500 stands for zero in the data rows.
Here are some points, one per row:
tensor([364., 347., 556., 448., 471., 299., 465., 630., 298., 562., 460.,
        278., 710., 556., 593., 575., 741., 352., 606., 730., 578., 187.,
        444., 227.])
tensor([534., 552., 373., 534., 447., 491., 520., 372., 504., 276., 562.,
        949., 341., 129., 557., 483., 561., 371., 657., 626., 462., 130.,
        369., 562.])
tensor([507., 467., 418., 367., 569., 482., 582., 627., 508., 651., 544.,
        397., 428., 424., 535., 658., 525., 588., 434., 564., 484., 481.,
        813., 709.])
tensor([476., 440., 661., 557., 551., 519., 685., 706., 345., 684., 592.,
        845., 746., 332., 279., 622., 484., 204., 801., 470., 408., 550.,
        458., 487.])
tensor([881., 442., 237., 324., 617., 602., 591., 616., 294., 665., 713.,
        385., 431., 522., 324., 681., 571., 362., 357., 628., 600., 745.,
        262., 698.])
tensor([238., 142., 516., 481., 457., 248., 561., 448., 474., 321., 443.,
        443., 407., 765., 210., 434., 715., 516., 336., 410., 493., 439.,
        680., 461.])
tensor([544., 617., 674., 398., 282., 489., 376., 248., 495., 617., 357.,
        465., 568., 327., 366., 708., 679., 493., 640., 752., 878., 738.,
        902., 410.])
tensor([552., 298., 488., 658., 434., 714., 356., 555., 398., 626., 554.,
        582., 533., 568., 383., 551., 337., 473., 486., 467., 554., 329.,
        289., 378.])
tensor([129., 657., 713., 658., 421., 646., 711., 595., 402., 579., 297.,
        642., 417., 391., 416., 618., 336., 600., 586., 474., 312., 600.,
        565., 471.])
tensor([475., 748., 316., 451., 473., 329., 386., 661., 322., 648., 421.,
        638., 127., 732., 648., 430., 467., 560., 702., 462., 597., 462.,
        536., 515.])
tensor([271., 201., 219., 876., 630., 352., 515., 603., 581., 710., 839.,
        457., 480., 594., 723., 662., 647., 566., 709., 454., 549., 469.,
        561., 392.])
tensor([526., 431., 703., 166., 741., 519., 798., 411., 626., 438., 445.,
        393., 540., 533., 767., 553., 473., 126., 626., 602., 429., 333.,
        523., 464.])
tensor([412., 527., 279., 637., 734., 500., 518., 668., 494., 396., 476.,
        480., 531., 628., 449., 305., 268., 488., 734., 594., 446., 682.,
        574., 600.])
tensor([495., 714., 830., 611., 670., 473., 373., 573., 197., 438., 405.,
        446., 466., 558., 862., 493., 368., 644., 603., 500., 412., 544.,
        523., 497.])
tensor([652., 692., 585., 463., 563., 578., 588., 568., 575., 243., 489.,
        566., 275., 554., 300., 685., 642., 401., 305., 462., 554., 612.,
        565., 215.])
tensor([907., 380., 696., 596., 459., 326.,  51., 481., 534., 682., 760.,
        461., 569., 517., 641., 351., 383., 604., 612., 447., 251., 646.,
        452., 494.])
tensor([442., 357., 776., 340., 349., 738., 748., 600., 381., 503., 460.,
        228., 610., 541., 518., 331., 515., 805., 617., 369., 374., 548.,
        205., 204.])
tensor([564., 546., 254., 426., 231., 350., 740., 331., 558., 581., 668.,
        496., 553., 402., 380., 391., 494., 480., 731., 605., 683., 557.,
        567., 649.])
tensor([587., 703., 201., 596., 339., 544., 615., 431., 330., 402., 446.,
        334., 662., 551., 573., 745., 505., 496., 389., 695., 116., 516.,
        376., 375.])
tensor([251., 645., 209., 318., 286., 918., 444., 561., 720., 648., 712.,
        571., 669., 637., 682., 515., 432., 498., 347., 321., 486., 436.,
        502., 419.])
tensor([397., 462., 599., 463., 633., 542., 357., 549., 281., 191., 679.,
        597., 549., 531., 579., 354., 783., 386., 496., 609., 444., 841.,
        650., 575.])
tensor([618., 756., 619., 431., 413., 201., 535., 724., 743., 205., 541.,
        509., 573., 689., 508., 460., 509., 472., 459., 242., 600., 405.,
        376., 811.])
tensor([636., 290., 409., 435., 592., 566., 595., 658., 369., 465., 271.,
        305., 462., 404., 523., 164., 371., 273., 469., 262., 685., 368.,
        410., 346.])
tensor([513., 531., 614., 716., 515., 464., 561., 237., 623., 407., 316.,
        276., 547., 853., 551., 698., 341., 484., 581., 489., 794., 343.,
        486., 678.])
tensor([381., 587., 713., 342., 598., 481., 287., 520., 509., 632., 580.,
        594., 314., 497., 313., 175., 546., 473., 326., 722., 690., 557.,
        542., 349.])
tensor([417., 450., 564., 551., 256., 439., 453., 250., 509., 679., 383.,
        516., 634., 563., 645., 354., 483., 202., 451., 492., 583., 793.,
        167., 566.])
tensor([877., 216., 514., 842., 522., 668., 481., 465., 655., 392., 705.,
        541., 663., 453., 512., 480., 477., 621., 329., 553., 564., 402.,
        582., 368.])
tensor([718., 721., 415., 566., 477., 425., 519., 554., 697., 539., 420.,
        266., 210., 291., 229., 501., 453., 410., 801., 470., 379., 206.,
        400., 306.])
tensor([681., 685., 456., 443., 548., 363., 542., 859., 476., 433., 550.,
        795., 718., 686., 646., 418., 501., 551., 315., 647., 675., 461.,
        279., 504.])
tensor([513., 589., 272., 383., 418., 468., 302., 450., 504., 307., 549.,
        546., 597., 646., 367., 466., 562., 573., 662., 714., 316., 495.,
        434., 211.])
tensor([282., 564., 288., 469., 622., 196., 522., 410., 368., 466., 603.,
        429., 579., 597., 433., 561., 321., 278., 421., 169., 142., 574.,
        539., 439.])
tensor([285., 548., 660., 720., 648., 378., 195., 482., 723., 619., 377.,
        435., 543., 440., 353., 631., 493., 427., 375., 458., 406., 449.,
        471., 714.])
tensor([674., 542., 435., 806., 332., 612., 613., 620., 146., 566., 230.,
        587., 632., 523., 414., 540., 553., 453., 496., 323., 568., 505.,
        740., 571.])
tensor([673., 477., 417., 385., 450., 472., 314., 710., 684., 549., 280.,
        408., 552., 492., 663., 465., 349., 369., 452., 465., 472., 336.,
        953., 400.])
tensor([362., 449., 516., 349., 783., 483., 472., 395., 579., 693., 446.,
        626., 453., 372., 500., 477., 191., 403., 292., 766., 358., 407.,
        550., 503.])
tensor([641., 433., 411., 637., 728., 659., 538., 651., 673., 458., 383.,
        702., 528., 446., 667., 549., 411., 573., 497., 289., 609., 677.,
        663., 192.])
tensor([511., 494., 450., 566., 714., 386., 579., 282., 473., 528., 318.,
        450., 569., 190., 702., 474., 897., 726., 323., 641., 576., 488.,
        445., 544.])
tensor([500., 477., 397., 627., 854., 662., 511., 220., 575., 256., 505.,
        560., 355., 548., 325., 693., 604., 548., 488., 319., 352., 627.,
        352., 557.])
tensor([528., 801., 315., 681., 556., 384., 615., 133., 489., 523., 590.,
        384., 652., 569., 398., 358., 324., 543., 497., 607., 656., 446.,
        659., 337.])
tensor([459., 349., 509., 446., 464., 508., 651., 522., 808., 606., 533.,
        589., 526., 342., 639., 487., 333., 512., 452., 468., 435., 699.,
        540., 517.])
tensor([402., 457., 597., 295., 361., 585., 459., 379., 452., 257., 665.,
        576., 574., 346., 573., 281., 444., 580., 770., 451., 487., 475.,
        758., 782.])
tensor([276., 364., 476., 508., 250., 499., 469., 801., 411., 286., 527.,
        345., 309., 259., 501., 678., 204., 617., 358., 623., 758., 484.,
        383., 615.])
tensor([464., 487., 554., 537., 438., 401., 526., 413., 487., 291., 573.,
        532., 445., 361., 673., 646., 233., 654., 234., 459., 650., 472.,
        477., 331.])
tensor([686., 666., 743., 596., 504., 513., 745., 611., 561., 815., 588.,
        451., 357., 474., 633., 448., 727., 622., 382., 413., 363., 375.,
        513., 585.])
tensor([445., 316., 567., 516., 606., 401., 626., 340., 367., 511., 480.,
        397., 342., 441., 530., 627., 334., 422., 586., 679., 621., 629.,
        395., 725.])
tensor([375., 565., 493., 365., 658., 495., 499., 537., 577., 716., 644.,
        363., 515., 486., 336., 406., 642., 750., 602., 304., 648., 367.,
        522., 621.])
tensor([461., 526., 344., 224., 686., 713., 270., 332., 337., 666., 243.,
        662., 528., 634., 626., 680., 569., 689., 542., 324., 596., 450.,
        477., 590.])
tensor([306., 539., 571., 509., 580., 654., 240., 553., 540., 309., 399.,
        455., 893., 443., 349., 434., 540., 702., 533., 658., 460., 340.,
        357., 788.])
tensor([567., 415., 587., 282., 538., 596., 344., 645., 585., 406., 692.,
        482., 479., 429., 387., 785., 610., 375., 501., 252., 535., 440.,
        517., 496.])
tensor([561., 481., 432., 318., 343., 690., 305., 345., 495., 357., 300.,
        334., 349., 457., 688., 436., 592., 419., 667., 519., 336., 597.,
        435., 618.])
tensor([566., 453., 649., 652., 347., 834., 405., 442., 501., 549., 436.,
        524., 479., 777., 367., 459., 565., 265., 307., 742., 397., 386.,
        549., 721.])
tensor([658., 329., 267., 456., 347., 448., 696., 657., 582., 542., 269.,
        633., 422., 651., 496., 236., 457., 716., 254., 550., 171., 511.,
        676., 754.])
tensor([438., 556., 553., 582., 562., 710., 735., 409., 591., 527., 645.,
        673., 275., 662., 575., 238., 675., 417., 479., 378., 718., 437.,
        463., 505.])
tensor([539., 481., 744., 201., 473., 217., 628., 269., 454., 545., 428.,
        757., 624., 625., 287., 728., 332., 850., 513., 479., 408., 460.,
        428., 367.])
tensor([458., 583., 646., 526., 263., 503., 395., 272., 275., 619., 803.,
        424., 377., 477., 511., 444., 505., 354., 257., 324., 451., 345.,
        610., 395.])
tensor([406., 448., 421., 646., 315., 176., 412., 521., 713., 528., 160.,
        634., 501., 415., 559., 483., 746., 362., 571., 303., 510., 705.,
        218., 377.])
tensor([510., 363., 580., 518., 355., 659., 600., 578., 681., 472., 706.,
        477., 254., 738., 530., 551., 589., 679., 694., 786., 435., 583.,
        395., 436.])
tensor([339., 715., 565., 566., 472., 500., 503., 663., 665., 496., 561.,
        145., 616., 277., 419., 523., 616., 478., 388., 540., 386., 797.,
        401., 485.])
tensor([569., 430., 437., 439., 556., 435., 379., 359., 307., 424., 479.,
        464., 440., 155., 286., 321., 477., 642., 401., 380., 603., 562.,
        525., 594.])
Along one direction, these points spread out more than along any other. Where along it does each point below lie, from 0 to 99? 50 is the average, and the first point above lies past it. One standard deviation of the points above along it is 16.
tensor([513., 589., 272., 383., 418., 468., 302., 450., 504., 307., 549.,
        546., 597., 646., 367., 466., 562., 573., 662., 714., 316., 495.,
        434., 211.]) 50
tensor([526., 431., 703., 166., 741., 519., 798., 411., 626., 438., 445.,
        393., 540., 533., 767., 553., 473., 126., 626., 602., 429., 333.,
        523., 464.]) 53
tensor([877., 216., 514., 842., 522., 668., 481., 465., 655., 392., 705.,
        541., 663., 453., 512., 480., 477., 621., 329., 553., 564., 402.,
        582., 368.]) 24
tensor([461., 526., 344., 224., 686., 713., 270., 332., 337., 666., 243.,
        662., 528., 634., 626., 680., 569., 689., 542., 324., 596., 450.,
        477., 590.]) 58
tensor([636., 290., 409., 435., 592., 566., 595., 658., 369., 465., 271.,
        305., 462., 404., 523., 164., 371., 273., 469., 262., 685., 368.,
        410., 346.]) 30
tensor([271., 201., 219., 876., 630., 352., 515., 603., 581., 710., 839.,
        457., 480., 594., 723., 662., 647., 566., 709., 454., 549., 469.,
        561., 392.]) 25
tensor([381., 587., 713., 342., 598., 481., 287., 520., 509., 632., 580.,
        594., 314., 497., 313., 175., 546., 473., 326., 722., 690., 557.,
        542., 349.]) 68
tensor([652., 692., 585., 463., 563., 578., 588., 568., 575., 243., 489.,
        566., 275., 554., 300., 685., 642., 401., 305., 462., 554., 612.,
        565., 215.]) 44
tensor([251., 645., 209., 318., 286., 918., 444., 561., 720., 648., 712.,
        571., 669., 637., 682., 515., 432., 498., 347., 321., 486., 436.,
        502., 419.]) 20
tensor([129., 657., 713., 658., 421., 646., 711., 595., 402., 579., 297.,
        642., 417., 391., 416., 618., 336., 600., 586., 474., 312., 600.,
        565., 471.]) 60
tensor([528., 801., 315., 681., 556., 384., 615., 133., 489., 523., 590.,
        384., 652., 569., 398., 358., 324., 543., 497., 607., 656., 446.,
        659., 337.]) 60
